Each path is a new rotation, seen through one point. The rows after it are directions, each followed by how far the rotation turns it, in deg/step (0 if it stays put).
Each turn is a multiple of 5 degrees from 10 to 175, or 0.
Each row of a path follows its step; steps can be skipped.

step 0: 17	-8	-7	-7	21	22	14	0	19	-4	9	-5	-21	3	4	-5	-9	0	-12	26	30	11	20	-9	-6	14	17	-15	13	3	-31	25	-28	11	9	2	-7	-34	-7	-26	-8	-8	18	13	5	10	9	20
step 1: -25	-14	15	-17	9	-9	9	0	30	1	-5	-11	-3	23	25	1	-10	-22	9	18	22	12	2	8	-10	10	-3	3	21	14	-31	-2	-22	-9	27	2	-20	-7	-28	-8	-6	6	3	-11	6	12	-26	28
step 2: -22	-30	5	8	23	3	-23	4	22	10	-25	-19	-6	16	16	20	0	-10	1	-25	29	20	-15	8	-15	0	-6	0	19	11	8	-11	-8	3	7	7	1	35	-12	-10	-20	23	-18	-15	7	13	-3	15
step 3: 7	-39	-28	19	1	6	-6	-19	2	-5	7	-4	13	3	-9	24	7	-7	16	0	23	21	-7	-6	-17	-36	-20	-1	-3	7	27	-12	-16	-6	11	-7	32	16	0	-12	-26	3	-21	-7	-10	2	4	4
step 4: 11	-30	-23	14	2	0	15	-9	-13	-12	-1	13	-8	-1	-25	-9	-7	-19	43	-15	6	4	0	1	-8	-23	1	21	3	8	24	-15	-14	3	13	-21	6	-20	17	-5	-24	4	38	8	-21	1	-2	-6
step 5: 21	-14	-10	4	12	-4	15	13	11	-9	-7	5	3	1	-18	-29	18	-13	10	-3	13	5	6	-11	-8	14	10	-8	34	-17	1	1	2	20	5	-2	-2	-32	32	-33	-2	26	30	11	-19	-17	-8	-2
step 6: 4	-11	-2	-16	13	-19	-5	4	13	-12	-1	-3	24	1	20	-2	5	-18	-19	19	15	7	10	-13	-10	6	-2	-12	26	6	-27	-38	13	13	22	25	-3	-27	13	-12	18	4	17	-14	-22	-22	-24	2
step 7: -5	-9	-12	-16	28	2	-33	-4	-3	-12	-7	-12	-17	14	21	28	2	-15	-29	-25	20	-6	10	12	1	2	8	-14	-6	15	-10	-36	13	8	11	34	-4	-7	-21	-10	-3	-1	22	-10	-4	3	-9	-13
step 8: 8	-15	-14	9	5	1	10	-19	15	-20	7	2	-29	29	-4	40	12	-10	-26	3	29	-6	14	18	-12	-9	1	-6	-30	-2	0	10	-11	-7	1	29	21	4	-15	-28	-12	-2	2	1	4	21	-3	-13
step 9: -10	-7	11	14	-18	-5	40	-21	29	-2	6	2	-16	10	1	18	-21	-15	8	-4	31	-1	-7	8	-24	-25	9	17	-12	14	-7	20	-15	12	25	7	5	-5	16	-3	-16	-10	23	7	4	27	6	1
-1	6	1	2	1	8	7	-3	-5	-1	0	-4	1	7	-1	4	-1	-5	-5	2	-2	-3	-4	8	-8	-5	7	-12	0	1	-12	0	5	-2	-5	6	-2	0	1	1	2	-3	4	5	5	2	1	-2 -> 40
2	1	1	14	-2	-1	-2	4	4	-2	-5	6	1	2	-2	5	-3	0	-9	1	-3	-3	1	-2	-8	6	0	5	2	-8	-1	-1	-4	4	-7	3	3	5	8	2	3	5	0	-1	-2	5	-4	9 -> 115
1	-9	3	-8	8	-4	3	5	1	4	-5	-3	2	-4	0	1	-3	-1	-5	4	-7	-5	-2	-5	1	2	-3	1	4	-2	-8	-1	6	2	1	3	-4	-7	-8	3	0	9	-4	10	-2	0	1	7 -> 70
9	-2	6	-2	-1	-2	2	-7	-8	-2	-2	-1	1	5	4	5	4	-1	2	2	-5	-2	-7	0	0	-5	4	6	-10	-1	7	-2	-5	5	1	3	4	-3	2	0	-5	8	-5	-1	1	8	10	-3 -> 70
3	-1	-4	2	3	-4	7	-1	2	4	8	3	-11	0	-3	-4	1	-6	-5	0	-5	1	0	4	-2	8	2	6	1	2	-3	4	-1	-9	-1	-11	6	-7	0	0	-1	-2	2	1	-4	9	4	-3 -> 85
-3	-3	5	7	-7	7	7	-2	-2	6	-7	5	1	3	-1	-5	6	-7	-2	-1	1	-4	10	-4	7	-2	-3	-5	5	6	3	-2	-4	6	-2	0	1	-3	-2	5	2	-4	-3	5	-7	2	5	-3 -> 65
